In the rows, 128 means zero.
The rows of A fall into 4 groups, and each row is roughly a mix of its group's hidden directions.
A (117 x 11):
[[135 113  40 117 118 126 166 101 131 115 156]
 [114  90 122 108 121  75 187 179 127 148 118]
 [125 173 150 173 188 144 150  90 105 111 111]
 [ 64 123 122 155  96 159  93 163 112 161 155]
 [122 168 158 131 167 127 185  68 130 126 106]
 [132 117 132 140 131 151  52 195 113 119 133]
 [102  75 112  44 114 125 131 132 135 121 110]
 [143 150 149 133 180 105 168 166  97 171  94]
 [163 159 172 148  95  84 108 123 172 155 101]
 [131 129 125 148 204 180 126  97  94 111 118]
 [176 156 145  90 152 110 154  76 159 120  93]
 [121 118 117 141  90 184  51 149 123 125 132]
 [ 89 143 125  91  83 167 167  78 145 140 110]
 [121 153 127 164 201 167 148  85 118 115 126]
 [117 168 134 101 102 207 101 101 142 117 112]
 [116 134 109 107  81 182  59 125 137 120 148]
 [119 131 220 123 139 130  87 147 133 129 103]
 [122 116 103 186 138 140 117 178  80 146 171]
 [195 148 132 120 146  86 138 165 111 157  87]
 [120  76 108 143  97 117  81 193 114 139 142]
 [133 116 136  67 177 138 155 161  83  95 134]
 [142 109 123  47  89  94 157 123 134 127 103]
 [115 134  44 155 103 146 157 108 134 124 162]
 [127 100 131  44 146 128 161 102 120 118  91]
 [128  63 106  71 157  91 142 110 115 105 137]
 [138 155  70 191 118 146 162 109 138 106 155]
 [125 125 180 110  76  77 108 174 123 138 107]
 [129 163 130 162 195 158 159  79 116 114 121]
 [134 175 113 217 136 136 120 121 126 124 156]
 [152 131 154 174 192 106  91 164 103 115 132]
 [115 137 129 100 132  93 210  83 141 138 123]
 [ 78 103 127 121  85 153 112  86 158  91 164]
 [150 150  78 172 167 170 142  86 121 117 152]
 [144 155 120 172 194 171 141  89 108 118 131]
 [156 173 116 157  93 149 137  83 150 161  80]
 [151  98 149  49  96 100 133 143 113 131  94]
 [ 92 130 128 116  97 177  50 138 121 124 144]
 [144 190 153 174 157 153 121 104 144 163  98]
 [ 92  76 110 119 144 117 119 177 100 103 181]
 [107  82 158  54 106 109 123 156 144 141 108]
 [103 146 162 202 125 160  97 162 115 130 151]
 [171 140 154 130 149  72 133 188 113 158 107]
 [ 72 120  90 176  82 151 120 160 118 128 152]
 [167 172 162 125 118 119 138 203 107 139 108]
 [ 92 140 113 186 117 162 105 162 102 164 167]
 [152 131 109 144 223 135 109 112 109 141 128]
 [144 116 144 170 177  97  76 172 102 118 145]
 [136  87 114 156 103 143  72 195 115 133 127]
 [124 153 213 153 130 127 100 153 131 133  90]
 [164 141 123  73 143 115 156  66 164 115 107]
 [154 166 111 166 181 157 156  78 106 112 127]
 [ 82  98 123 168 116 156  94 168 104 121 177]
 [175 165 149 101 150 117 153  73 164 120  95]
 [102 119 112 145 100 164  84  76 163  96 163]
 [118 116 102 153  79 150  71 132 147  94 175]
 [175 155 124 150  80 104 121 191 120 151 108]
 [100 106 148 128 128 146 104 215 108 136 100]
 [160 141 144  75 134 106 153  79 167 108  86]
 [111 123 109 169 110 151  71  82 166 113 162]
 [133  99  39 108 120 115 160 124 110 130 153]
 [ 95 145 137 115 104 194  59 131 123 121 129]
 [125 151  71 188 155 163 131  97 126 111 158]
 [113 115  42 138 117 143 144 127 110 148 175]
 [147 106 166  51 103  98 148 141 141 149 104]
 [ 94  98 128  47 134 119 159 108 138 115  96]
 [113 136 151 198 141 164  96 158 107 131 172]
 [ 95 172 138  68 118 151 163  77 147 125 125]
 [151 147 122 134 131 121 195  55 146 130 117]
 [151 103 147  61  77  92 136 152 145 150 117]
 [170 142 157 114 157  87 137 196 102 143 113]
 [160 144 159  80 135 102 147  88 163 112  77]
 [182 109 122 189 153 121  81 164 115 119 132]
 [129 103 124 101 135 146  76 138 129  64 182]
 [142 111  47 114 118 120 171  98 138  99 146]
 [140 151 160 135 134  98 153  77 160 172  78]
 [136  95 124 135 138  99  87 213 112 127 141]
 [111  74 138  66 130  90 152 156 110  98 146]
 [121 135 185  82 114 130 124 180 123  80 154]
 [ 87  80 119  79 133 143 136 129 111  76 168]
 [115 101 123  85 206 143 142 120  95 101 144]
 [132 106 139 144 165  60 189 147 116 140 120]
 [131  95  41 125 112 111 163 134 111 111 149]
 [116 126 153 105 175  71 175 176 117 131 119]
 [ 96 110 159  59 161 125 164 105 141 125  93]
 [159 120 142  56 143 101 145  87 154 111  94]
 [170 138  86 136 127 108 181  92 153  79 113]
 [131  96 126 126 150  51 178 164 121 139 133]
 [171 171 126 168 158 119 134 159 111 178  92]
 [124 139 213 132 146 129  87 158 116 152 106]
 [111  95  89 124 153 160  95 147 103  84 182]
 [ 84  73  97  90  90 125  91 161 127 115 129]
 [ 89 108 110 124  74 165 108  94 151  87 162]
 [154 155 212 134 153 117 111 136 132 134  87]
 [118 142  52 169 127 151 138  99 149 115 168]
 [ 70  79 111 135 102 130 108  97 151 104 175]
 [121 119  35 126 104 128 164 112 127 129 150]
 [120  84 121 141 124  99  81 202 108 133 146]
 [127 163 101 159 180 154 163  72 116 104 125]
 [149 136 148 141 164 146  73 200 113 112 119]
 [176 160 154 115 154 104 149 185 100 149  95]
 [141 141 151  98 219 141 145 127 100 122 117]
 [133 156  93 188 174 168 137  92 126 119 153]
 [ 82  77 100  88  85 119 103 160 153 128 139]
 [162 157 161 143 159  89 139 182 113 168 102]
 [186 145 109 102 146  94 175  92 144 114  93]
 [ 73  92 160  76 121 108 111 151 114 111  89]
 [164 147 192  85 168 116 116 106 137 151  99]
 [128 145  79 122 161 151 180  67 147 115 137]
 [ 94  97 123  63  79  93 138 143 158 129 119]
 [149 169 122 119 113 177 149  56 153 119 114]
 [145 148 129 132 143 125 154 212  79 146 118]
 [131 160 140 108 143 124 206  76 144 130 104]
 [162 142 119 121  92 112 146  67 158 153  74]
 [130 137 123 131 112 177  39 144 125 113 145]
 [ 89 165 166 129 144 189  78 115 114 118 116]
 [178 150 156 104 160  89 156 153 112 156  82]
 [122 104 149  48  95  91 147 136 135 129  96]]

In each list below, four rows fit none of the groups, and each other row fits one group, some only roughly. Which are they? Name them in the order they come.
- Z_590: [104 160 178 180 107 157  80 153 136 132 148]
- Z_853: [160 137  96  83 121 122 152  50 129 114 114]
- Z_39: [133 120  47 118 102 115 150  89 141 114 166]
- Z_474: [ 87  92 168 116 136  71 169 165 120 144 136]
- Z_885: [115 125  50 160 144 167 125  94 128 100 149]
- Z_989: [135 124 206 116 107  97 108 175 132 157 114]
- Z_506: [112 177 191 140 112 137 108 129 147 162  79]
- Z_122: [129 183 139 111 129 188 101  71 141 110 127]
- Z_738: [ 88 104 105 110  81 139 150  94 151  95 181]
- Z_741: [131 125  92  73  85 108 181  98 159 135 143]
 => Z_590; Z_853; Z_39; Z_738
- Z_201: [ 91 151 200 123 113 157  87 113 161 131 114]
- Z_381: [115 111  46  84 113 140 136  88 131 112 136]
- Z_114: [168 144 136 102 104  96 172 111 133 159  65]
- Z_23: [144  97 112 154 116  98  87 186 108 165  92]
- Z_306: [112  66 111 150 102 118  93 179 127  91 152]
- Z_134: [ 91  74 117  90 153 121 139 153  96  89 168]
- Z_600: [193 155 167  98 106  90 164 122 122 146 106]
- Z_629: [144 172 119 127 119 163 181  59 133 123 112]
- Z_252: [115 116  91 178 172 185  96 123 116 119 155]
- Z_533: [149 172 137 210 155 149 123 117 132 140 155]
- Z_178: [150 125 139  92 155 101 160 198  85 135 112]
- Z_401: [114 137 152 201 139 167 102 136 128 102 174]
- Z_545: [140 169 123  73 123 137 189  88 160 124 115]
 => Z_381; Z_23; Z_306; Z_629
- Z_639: [124  65  68  90 105 110 132 127 111 101 147]
- Z_719: [155 139  77 158 165 178 122  87 101 104 140]
- Z_385: [ 84 151 138 190 108 172  97 145 126 146 160]
- Z_666: [107 158 157 210 135 128  89 155 119 128 139]
- Z_358: [124 155 129 113  90 181  54 108 139 131 111]
- Z_677: [ 68 124 134 179  90 156  99 168 119 131 147]
- Z_197: [128 142 211 110 145 145  82 144 119 136  99]
- Z_692: [157 190 156 118 142 136 136  80 156 167  97]
- Z_939: [167 184 171 149 124 125 116  99 160 159  89]
- Z_532: [100 113 104 166 157 158  84  72 151 122 159]
- Z_118: [134 168 103 172 157 191 130 101 124 115 166]
- Z_788: [154 150 198 176 158 137 112 125 131 138  87]
 => Z_358; Z_197; Z_118; Z_788
- Z_617: [ 94 117  58 122  96 136 156 119 145 107 178]
- Z_630: [ 89 100 141 104 131 114 106 214 112 129 124]
- Z_268: [ 81 104 100 123  90 158 145  59 144 117 128]
- Z_753: [ 78 125 115 130  85 166  76  86 154 112 136]
- Z_755: [ 99 187 157 153 152 149 137  78 142 164 105]
- Z_231: [112 111  56 143 165 179 126 101 122 107 147]
- Z_633: [104  80 127 104  76 144  67 156 141 120 146]
- Z_249: [112  88  50 105 101 150 145  97 113 111 131]
- Z_414: [112  75 112 120  96 111 107 205 119 144 133]
- Z_978: [ 96 115 155  89  66  79 116 160 144 130 111]
- Z_9: [145 192 153 121 159 172  94  88 136 103 127]
- Z_294: [165 180 168 138 162 119 133 180 112 153 100]
- Z_83: [157 139 126  78 152 126 177  80 101 109  87]
- Z_146: [100 135 203 121 114 122  93 161 127 150  84]
- Z_433: [101 157 149 123 150 117 183  52 129 128 124]
 => Z_617; Z_753; Z_755; Z_633
- Z_442: [177 146 138  69 154 100 145  89 144 136  89]
- Z_360: [ 84 146 171 189 124 124  84 167 121 123 130]
- Z_390: [161 184 153 158 128 150  97  84 169 139 104]
- Z_55: [133  92  91 108  82 111  81 178 132 130 163]
- Z_857: [165 184 175 143 152 129 116 186 115 137 119]
- Z_404: [146  94 123 173 147 119  60 173 107 125 146]
- Z_426: [163 156 102 207 129 168 122 107 119 130 146]
- Z_871: [ 65  94 145 154 141 156  75 166 135 131 137]
- Z_335: [138 130 101  55  96 131 141  86 143 134  82]
- Z_451: [146 105 101 152  99 109  71 190 121 158 138]
- Z_913: [107 124  34 143 126 156 145 113 133 132 154]
- Z_767: [144 147 156 138 190  87 190 119 124 119 108]
- Z_818: [114 158 159 211 145 136  94 150 120 133 144]
 => Z_426; Z_335; Z_451; Z_913
- Z_852: [153 159 207 163 147 119 118 154 135 162 128]
- Z_417: [ 99 104  64  95  92 128 154  96 156  98 138]
- Z_31: [111 172 118 105  99 134 169  63 152  95 134]
- Z_725: [131  78  71  77  81 128 107 145 122 119 133]
- Z_374: [123 146 211 141 153 151  79 138 126 147 131]
- Z_649: [120 138 112  99 111 172  46 144 115 155 124]
- Z_486: [142 178 157 196  90 138 136 110 134 151 102]
- Z_303: [134 156 218 119 149 130 109 116 146 130  96]
- Z_813: [156 146  61 152 130 125 164  75 123 125 162]
- Z_689: [148 151 211 108 157 122 105 126 135 148  91]
- Z_325: [134 148 101 169 189 177 142  85 119 117 141]
 => Z_31; Z_649; Z_486; Z_813
- Z_405: [103 155 125  92 111 135 183  57 148 132 120]
- Z_209: [161 106 140 195 165 107  85 162 106 127 130]
- Z_382: [106 155 197 140 117 146 112 104 180 101 103]
- Z_862: [110 180 129 122 118 179  59 103 137 121 114]
- Z_483: [149  91 107  47 119 114 124 148  98 141  99]
- Z_955: [147 193 181 150 143 141 115  99 166 145 107]
- Z_275: [153 128 138 146 172  65 192 114 122 134 122]
- Z_112: [144 133 212 111 136 108 102 141 131 126  78]
- Z_2: [137  97 120 132  96 114  64 198 129 122 127]
- Z_894: [142 129 203 122 167 114 112  90 123 125  82]
 => Z_862; Z_483; Z_2; Z_894
- Z_145: [174 123 133  65 164  98 113  97 154 117  94]
- Z_193: [107 128 187 113 142 130  78 155 138  89 175]
- Z_508: [136 125  67 134 157 124 163  74 115  84 150]
- Z_484: [129  99 105  55  82  99 155 128 161 136 128]
- Z_843: [118  68 122 101 115 101 106 198 116 149 137]
- Z_574: [134 170 157 201 180 150 128 115 126 136 139]
- Z_582: [121 136 150  55 155 108 177  90 144 113 120]
- Z_166: [160 136 131 138 136  77 158 108 138 185  73]
- Z_331: [177 153  80 164 156 137 167  89 132 114 156]
- Z_911: [ 91 151  88 162 172 160 150  77 140 110 141]
 => Z_145; Z_508; Z_843; Z_582
- Z_72: [111  96 113  58 107 137 182 114 106 101 115]
- Z_450: [125 171 163 214 141 129 110 143 129 134 145]
- Z_865: [146 176 106 175 165 140 172  78 123 123 136]
- Z_565: [ 94 156  78 187  85 156 137 141 125 147 142]
- Z_168: [121 101 144  93  63  82 135 163 131 159 107]
- Z_289: [151  90 116 167 136  67 183 143 121 151 114]
- Z_501: [ 99 165 107 189 124 178 139 100 129  94 150]
- Z_449: [133 130 101 136  89 138 138  55 168  90 148]
- Z_494: [172 137 198 105 164 102 106 136 121 140  93]
- Z_647: [161 108 165  52 112 108 151 136 117 142  92]
- Z_896: [126 132  82 193 169 142 134  95 134 104 166]
- Z_317: [130 116  84 133 101 177  86  88 141  87 156]
- Z_716: [187 183 164 139 145 111 121 153 130 155  91]
 => Z_168; Z_501; Z_449; Z_896
- Z_791: [167  95 130  58 162  88 141 112 122 114 108]
- Z_930: [179 138 136  60 126 112 143  97 160 116  90]
- Z_870: [167 173 126 186 182 130 135  95 112 126 112]
- Z_572: [126 129  56 114 107 135 166  80 158 100 141]
- Z_564: [102 116 146 110 150  69 201 143 123 143 114]
- Z_573: [121 102 105  48  89 104 155 113 135 114 107]
- Z_575: [113 175 161 211 139 119 119 136 142 138 146]
- Z_804: [125  87 113 120 104 107  81 205 126 131 147]
- Z_461: [129 168 154 108  71 167  77 121 122  92 128]
- Z_557: [125  81 105 121 105  90  81 183 117 141 162]
- Z_709: [183 165 153 121 119  79 165 105 136 153  92]
- Z_22: [140 159 109  86  95 151 161  64 163 121 133]
- Z_488: [141 156 152 210 144 144  95 151 125 146 155]
 => Z_930; Z_870; Z_461; Z_709
- Z_746: [ 92 150 160 192 107 107 129 143 147 182 123]
- Z_94: [169 188 134 149 152 120 179  81 117 120 122]
- Z_205: [137 100 129 163 130 137  61 194 108 125 132]
- Z_361: [156  73  95 155 114  75 114 171 122 136 153]
- Z_838: [144  87  63 101 112 102 141 111 127  83 161]
- Z_847: [115 122 142 183 119 126  89 162  98 189 152]
- Z_432: [173 146 100 142 109  92 162 161 106 170  84]
- Z_257: [144 160 203 106 140 119 118 112 150 131  74]
- Z_165: [117 111 166 188 126 118  86 183 105 144 143]
- Z_922: [ 58  95 139  71 144 128 150 117 153 112 111]
- Z_770: [105 123 180  85  88  82  98 156 157 133 126]
- Z_359: [131 126 144 180 184 183  90 138 103 132 140]
 => Z_838; Z_847; Z_165; Z_770
- Z_673: [140  92 134 185 155  96  90 178 100 131 136]
- Z_19: [ 76  97 155 118  55 133 116 162 121 122 114]
- Z_68: [140 143 187 111  83 110  92 174 146 162 123]
- Z_37: [148 134 203 126  94 110  98 143 162 126  88]
- Z_44: [163 145 102 195 163 172 110 117 110 130 158]
- Z_101: [125 178 144 210 163 140 134 114 129 128 145]
- Z_159: [163 170 137 195 103 109 132 143 148 151 169]
- Z_49: [107 128 132 138 107 168  42 152 152 115 138]
- Z_87: [151 175 142 146 150 162 149  53 139 116 112]
- Z_161: [ 96 105  55 148 149 173 112 115 130 107 157]
- Z_356: [ 85  84 125  97 122 119 151 181  96 101 166]
 => Z_19; Z_68; Z_37; Z_49
- Z_498: [ 98 131 157 185 128 148  90 179  95 151 147]
- Z_172: [119 145 214 126 154 124  99 157 138 105 104]
- Z_299: [163 184 169 130 137 113 149 102 153 140  71]
- Z_392: [165 120 121 166 148 131  51 154 114 105 154]
- Z_7: [125  88 120 126 108 101 116 219 124 143 125]
- Z_702: [ 96 134 202  91 120 139  85 141 137 157 109]
- Z_351: [142 114 115 109 146  67 208 124 136 133 125]
- Z_720: [ 82 120 141 169 100 140  86 179 115 147 167]
- Z_411: [ 82  98  92 142 104 160  67  95 141 112 121]
- Z_942: [146 115 154 140 134  82  96 186  77 160 124]
- Z_945: [119 144 107 102  87 137 170  55 159 129 142]
 => Z_172; Z_720; Z_411; Z_942
